In the rows, 128 means zero.
Each path is a new rotation, seen through one point. The rows after it are directions, each followed by how far the rotation turns it, in degrees per step (0 if it stays put).
Each turn is a multiple of 5 degrees from 10 to 175, or 0.
Each row of a path follows its step; steps can be skipped.
Rotation 1:
step 0: [130 117 132 130 135 125 115 125 129 119 119 120 133 124 137 135 125 135
 123 153 137 131 136 132 131 138 128 110 129 136 134 140 116 137 104 124
 118 128 140 128 142 139 126 130 119 134 127 125 133]
step 1: [140 122 129 137 129 125 112 131 122 132 133 136 137 131 112 131 135 126
 128 143 117 125 126 143 145 125 129 124 145 126 147 138 127 128 123 128
 116 132 150 127 118 130 115 129 129 138 128 121 128]
step 2: [136 125 129 129 129 116 111 125 125 129 127 121 128 144 112 137 125 127
 147 143 133 124 129 127 140 118 133 123 136 130 139 133 122 134 137 139
 140 107 121 125 123 137 118 138 110 125 136 130 124]
step 4: [156 132 126 133 122 130 117 144 132 137 138 139 124 136 126 128 134 133
 132 130 129 132 119 130 140 130 135 126 145 118 122 118 129 123 120 118
 124 126 115 124 130 125 114 130 125 121 114 115 147]
step 5: [151 143 134 137 142 136 120 130 136 116 113 120 122 142 141 137 125 132
 135 132 142 119 126 117 129 119 138 118 128 130 130 137 120 129 126 120
 132 119 125 132 141 131 120 131 129 119 126 112 136]
step 6: [125 118 136 137 134 135 118 138 134 131 126 118 131 124 126 130 130 140
 134 122 136 115 121 133 134 120 133 112 134 126 135 142 116 131 124 123
 108 128 129 135 140 120 123 133 147 142 112 113 123]
step 7: [136 122 130 119 132 124 126 122 127 133 131 133 119 117 115 139 135 150
 135 140 129 115 124 140 139 110 116 127 135 117 130 142 116 127 116 129
 121 120 120 126 128 135 116 139 133 119 118 132 134]
step 8: [123 131 113 140 135 127 115 116 126 126 118 135 126 124 127 132 121 149
 135 134 128 109 137 132 135 120 129 126 130 118 141 126 112 147 132 139
 141 131 134 133 125 132 124 127 127 115 130 109 130]
step 9: [114 125 129 135 119 124 110 127 121 143 133 132 145 126 125 131 125 142
 142 136 125 134 123 129 124 124 140 123 138 108 131 112 108 135 133 118
 124 123 122 122 129 126 133 124 124 133 115 116 134]
step 10: [137 141 138 126 136 114 122 127 126 116 126 135 134 133 125 134 127 140
 118 152 133 138 125 121 116 122 126 128 146 117 131 119 124 137 115 125
 121 126 118 128 141 141 135 136 115 122 119 123 138]
[129 126 130 131 126 127 124 124 127 130 129 128 129 131 126 127 127 128
 125 133 130 131 130 125 128 132 133 130 129 126 127 129 133 128 132 129
 125 131 127 132 126 132 128 129 126 128 129 130 126] : 40
Rotation 2:
step 0: [119 124 145 116 143 133 115 129 121 126 121 122 120 125 132 124 134 115
 136 131 134 130 120 139 128 119 140 116 131 129 125 126 125 130 131 130
 104 120 131 123 120 112 127 116 126 127 133 122 130]
step 1: [131 132 134 125 125 137 117 124 121 140 121 124 119 130 133 121 146 122
 126 145 128 125 118 117 115 140 138 127 131 128 135 137 126 120 130 124
 109 128 134 135 119 122 113 123 126 132 113 126 133]
step 2: [112 133 118 128 122 138 117 122 119 131 122 128 123 113 118 128 122 124
 136 135 118 120 118 131 117 138 140 111 128 134 139 122 122 133 140 122
 110 119 138 128 116 131 131 127 128 128 128 128 129]
step 3: [127 141 130 124 137 127 131 126 118 146 130 137 105 127 130 124 117 110
 136 137 131 137 115 130 125 135 140 120 131 131 126 131 123 132 127 124
 115 122 129 126 129 124 141 121 131 132 113 130 131]
step 4: [122 145 118 134 132 130 124 113 130 138 123 133 118 129 135 131 125 126
 134 134 116 127 136 121 139 128 143 130 130 129 134 130 122 136 137 131
 104 132 134 127 120 108 121 135 124 131 114 127 134]
step 5: [132 133 128 121 125 121 114 119 121 144 120 126 120 119 122 139 126 120
 152 128 131 132 117 123 121 122 135 114 127 125 126 117 125 137 132 147
 119 131 126 123 117 117 125 135 125 129 125 129 132]
step 7: [118 135 122 126 132 133 115 127 129 140 128 141 126 130 120 119 133 124
 130 129 128 127 124 137 120 123 130 116 126 131 116 126 130 126 150 135
 108 130 132 136 124 113 121 124 113 143 134 125 135]
step 8: [122 138 133 126 130 132 119 117 127 142 130 138 127 133 133 130 129 125
 130 133 118 129 107 124 101 133 131 114 124 108 128 131 127 130 126 125
 129 120 122 134 116 113 130 126 127 135 121 126 137]
step 9: [107 140 120 127 133 125 112 120 127 142 129 132 129 122 126 130 115 129
 138 136 121 121 118 132 129 124 130 127 131 121 138 116 138 127 129 116
 111 122 126 141 137 121 126 117 127 133 115 130 129]
step 10: [129 134 141 127 129 129 121 123 122 136 134 125 106 127 117 127 114 128
 137 131 124 132 129 126 124 130 137 127 124 116 129 126 133 144 140 131
 117 130 120 141 128 118 129 126 130 157 123 126 130]
[129 128 129 128 130 126 129 128 124 123 129 128 128 128 130 130 124 129
 131 124 123 124 124 124 123 129 128 125 126 127 128 128 126 128 131 132
 130 127 130 128 126 129 129 130 127 127 132 129 129] : 125
[126 128 128 133 129 130 128 131 134 125 128 125 127 126 127 127 125 127
 128 130 129 126 124 126 127 126 124 130 129 134 128 130 125 127 129 129
 132 129 125 125 128 124 127 129 131 130 127 128 125] : 0
[130 124 127 131 127 129 130 131 129 128 128 130 125 124 122 128 124 128
 128 124 130 131 127 129 126 131 129 129 128 132 130 129 134 130 131 127
 127 127 130 130 129 131 131 126 125 130 128 130 129] : 95
[129 129 125 129 124 132 125 126 128 127 132 126 127 125 127 127 126 129
 129 132 127 127 132 131 130 124 127 128 130 128 127 125 128 127 128 130
 129 129 133 131 123 127 130 128 128 132 133 132 127] : 140
[130 131 129 129 125 124 128 125 127 128 128 126 126 130 126 129 127 126
 131 132 126 128 132 128 130 129 130 124 128 133 130 133 128 128 132 127
 130 127 130 123 129 132 130 131 130 127 125 127 129] : 40
[131 128 126 132 131 128 131 127 127 129 126 131 126 127 131 126 130 128
 129 131 125 123 128 127 129 126 125 129 128 127 131 130 130 128 126 126
 132 128 132 131 129 128 124 125 125 125 124 132 130] : 145
Rotation 3:
step 0: [118 126 126 113 140 122 131 123 125 146 137 121 129 119 126 134 103 144
 125 134 122 126 131 122 138 130 124 125 135 136 132 143 118 117 132 131
 123 116 113 126 123 121 128 116 134 121 117 122 139]
step 1: [125 114 135 136 133 111 126 125 126 140 144 114 149 120 130 135 127 109
 117 131 134 130 133 123 144 126 131 142 130 126 124 127 126 120 122 125
 131 119 137 123 132 132 133 126 125 142 144 120 117]
step 2: [119 135 127 135 113 121 134 121 124 128 113 134 116 115 142 141 127 103
 114 121 123 136 134 120 134 124 140 125 131 117 133 132 127 134 122 128
 132 117 124 127 127 130 123 140 133 124 108 133 119]
step 3: [120 133 123 124 123 147 132 132 125 140 128 128 131 130 137 124 121 134
 128 117 138 128 122 123 133 136 127 156 116 122 109 126 115 122 131 136
 132 118 121 139 124 137 136 131 136 115 112 133 135]
step 4: [125 130 135 127 132 122 118 127 128 133 124 135 140 131 133 120 128 127
 128 106 121 119 139 127 130 141 119 125 136 113 128 137 124 109 144 122
 129 122 132 108 129 146 143 124 122 124 141 134 130]
step 5: [131 125 124 126 135 120 134 132 140 117 124 134 123 121 115 153 129 112
 139 131 124 129 120 114 123 145 128 130 131 114 128 117 125 128 129 130
 123 130 116 112 132 132 140 123 140 146 119 128 127]
step 6: [133 127 122 127 127 133 149 117 111 127 137 136 120 115 128 114 118 118
 146 129 133 135 129 124 137 139 130 132 125 124 128 112 141 111 130 135
 126 127 139 133 112 122 124 132 135 130 127 140 137]
step 8: [140 121 122 109 137 117 108 122 123 129 118 126 136 122 135 131 138 126
 127 135 118 135 138 115 130 129 127 140 131 122 135 109 124 141 136 113
 124 134 124 129 128 119 145 123 130 119 125 123 139]
step 9: [135 126 127 137 135 115 142 120 125 128 136 139 114 135 129 143 130 130
 142 126 107 130 141 132 147 125 130 138 117 137 112 117 140 124 127 124
 125 119 120 127 130 131 127 128 115 119 127 121 130]
step 10: [118 134 140 140 149 131 118 112 115 135 126 133 104 128 124 124 131 125
 117 139 133 133 131 128 127 127 118 137 120 133 125 144 134 124 128 135
 139 118 133 119 138 117 137 127 130 139 121 134 137]
[128 128 130 132 131 122 128 127 132 129 126 127 127 129 126 132 128 129
 131 133 128 125 126 124 131 129 126 127 131 131 129 128 129 123 129 132
 129 130 127 129 129 132 129 129 129 126 130 128 132] : 80
[128 129 126 129 129 127 132 129 132 128 127 133 127 129 133 129 127 126
 127 129 125 125 129 127 130 132 130 125 122 127 127 126 132 131 129 131
 125 129 128 133 126 126 127 128 132 127 125 126 126] : 110
[125 129 126 127 127 128 126 128 127 124 129 133 130 125 127 129 131 130
 134 127 128 130 128 126 125 131 127 127 130 130 129 127 128 125 126 127
 125 130 129 130 128 122 127 124 129 127 132 129 127] : 40
Rotation 4:
step 0: [124 148 138 134 131 132 137 133 121 112 133 127 126 122 127 140 125 117
 131 126 134 138 142 136 124 122 125 131 142 125 129 135 135 139 133 126
 116 128 135 132 138 119 123 141 135 129 133 135 134]
step 1: [136 134 142 124 133 120 137 127 128 116 137 130 128 129 137 131 127 132
 137 128 138 126 117 125 115 140 139 124 136 121 127 135 127 137 128 118
 127 118 119 130 129 119 123 151 127 111 127 128 131]
step 2: [127 147 138 121 127 123 134 136 135 124 131 130 132 142 139 131 128 130
 132 133 133 136 116 123 120 129 136 136 139 131 122 133 149 116 146 122
 125 133 124 125 136 132 130 133 137 129 127 120 125]
step 3: [126 134 128 126 134 134 140 128 136 123 131 139 111 129 140 135 116 137
 140 140 127 139 133 136 134 132 123 129 132 127 120 138 140 128 132 131
 122 141 113 135 126 130 127 137 129 120 138 133 117]
step 5: [132 137 135 135 114 132 138 142 126 120 127 131 127 121 144 135 135 138
 135 114 130 132 135 124 119 135 131 140 131 124 138 136 127 129 134 133
 120 130 123 127 130 129 113 147 128 125 116 131 122]
step 6: [132 138 136 124 132 132 136 138 127 113 129 132 144 129 136 122 119 129
 137 130 146 135 135 124 120 127 135 136 133 118 116 133 132 133 121 136
 125 127 115 128 134 144 133 134 133 119 125 117 125]
step 7: [134 146 139 130 142 142 146 141 121 123 126 130 124 143 133 144 126 124
 131 134 126 130 127 139 129 118 133 134 140 132 121 127 133 137 136 131
 122 129 124 134 127 127 126 136 119 122 127 122 129]
step 8: [138 133 134 125 136 124 138 126 121 121 132 130 137 127 139 140 116 129
 137 128 126 144 128 124 126 128 127 133 138 119 129 134 136 127 131 123
 119 126 120 120 128 106 140 139 121 119 130 142 122]
step 9: [125 138 130 124 125 129 139 125 126 123 151 123 123 135 143 139 131 134
 128 131 134 132 124 123 133 137 144 141 133 124 138 135 134 124 135 127
 113 118 126 126 136 134 130 136 140 123 132 129 126]
step 10: [123 135 137 108 131 125 139 137 132 133 131 122 125 125 140 138 124 142
 146 124 123 136 128 121 121 140 126 138 131 133 121 129 138 131 131 139
 125 131 115 142 130 138 129 130 130 121 125 127 123]
[132 128 128 123 130 128 129 125 133 130 130 133 130 129 126 129 130 129
 124 128 129 125 127 130 129 124 129 132 130 127 128 128 126 125 129 126
 127 133 123 127 127 125 129 129 128 129 130 129 131] : 65
[129 128 132 127 128 127 127 132 130 125 125 127 125 128 129 129 130 132
 125 126 125 125 132 132 127 129 128 125 130 129 133 129 129 129 129 128
 123 131 129 133 125 128 128 126 127 128 129 130 125] : 155
[131 129 129 128 131 132 130 124 131 128 132 128 123 128 128 125 128 126
 131 127 130 127 129 128 128 131 132 127 125 125 128 127 128 129 125 126
 125 130 131 127 128 129 127 122 127 123 127 125 131] : 130
[128 124 127 125 128 129 128 126 129 129 128 127 124 124 131 128 129 132
 130 126 128 133 130 128 128 126 126 133 126 133 129 133 124 128 128 127
 130 131 130 127 129 134 126 127 128 130 128 127 127] : 55
Rotation 5:
step 0: [122 127 124 129 113 140 112 134 137 123 124 138 129 110 119 126 122 127
 134 130 132 132 131 122 120 132 117 129 126 117 120 150 120 128 118 144
 139 125 128 118 131 127 132 134 116 130 132 124 117]
step 1: [127 131 136 129 111 114 115 130 113 126 117 127 131 115 121 140 135 125
 138 131 127 128 122 119 122 139 109 136 129 135 116 140 129 135 124 138
 133 124 132 117 134 129 126 125 131 117 136 121 136]
step 2: [137 130 125 136 124 122 118 140 113 139 121 127 115 117 120 139 141 118
 127 124 123 129 137 132 134 124 125 138 135 131 127 129 120 137 129 134
 128 138 139 136 132 111 130 130 125 111 137 123 143]
step 3: [122 124 131 136 131 144 123 139 137 140 122 136 130 105 111 121 135 137
 126 127 127 126 139 133 132 125 122 137 133 117 133 139 117 133 129 137
 131 141 135 129 128 117 138 130 116 125 125 134 130]
step 4: [106 128 132 139 124 126 130 128 126 129 116 138 140 115 107 127 134 136
 134 137 130 122 122 132 124 135 115 135 134 129 126 135 120 140 121 137
 133 137 133 113 134 138 125 124 143 130 128 130 126]
step 5: [118 131 115 141 122 123 123 120 118 125 116 132 122 128 122 138 128 117
 126 130 121 135 127 138 128 119 124 137 131 140 123 126 122 144 117 140
 133 140 138 134 144 125 125 123 144 122 135 116 126]
step 6: [130 129 124 128 119 145 122 117 140 134 122 136 128 116 130 129 121 125
 119 122 119 133 135 133 133 115 115 145 128 134 125 133 126 136 116 137
 131 137 131 141 138 119 141 135 115 114 130 125 124]
step 7: [126 128 134 127 110 137 129 122 131 140 124 148 139 121 123 134 130 131
 133 124 132 120 127 128 127 130 102 138 139 131 129 136 124 129 118 128
 126 132 123 115 126 134 135 143 130 115 129 139 125]
step 8: [130 126 120 142 116 127 112 130 105 135 121 146 122 134 119 143 126 124
 131 129 136 128 127 141 123 133 117 127 135 130 130 134 123 132 127 130
 124 131 134 117 122 127 138 132 146 121 129 120 122]
step 9: [132 127 120 130 125 134 107 132 122 133 120 137 128 118 122 131 126 132
 116 135 123 140 132 142 127 137 133 143 121 129 123 133 127 135 127 126
 125 130 140 135 129 123 150 122 122 118 128 111 120]
[132 124 130 129 127 126 131 124 127 126 128 129 125 127 129 128 128 128
 127 126 129 129 129 122 128 126 124 127 130 127 128 129 131 128 127 131
 129 123 126 131 134 129 127 133 128 128 129 125 127] : 65
[128 128 128 126 122 122 128 129 125 128 126 127 128 131 127 125 127 131
 127 126 128 131 124 128 131 126 131 129 125 127 128 127 130 131 128 128
 133 129 128 123 130 126 130 125 126 128 128 125 124] : 90
[127 126 131 125 132 125 127 125 128 131 130 127 132 125 133 126 125 132
 129 130 130 127 125 125 124 130 128 133 127 127 127 126 127 132 127 129
 128 127 131 125 127 129 130 129 127 126 129 131 129] : 120
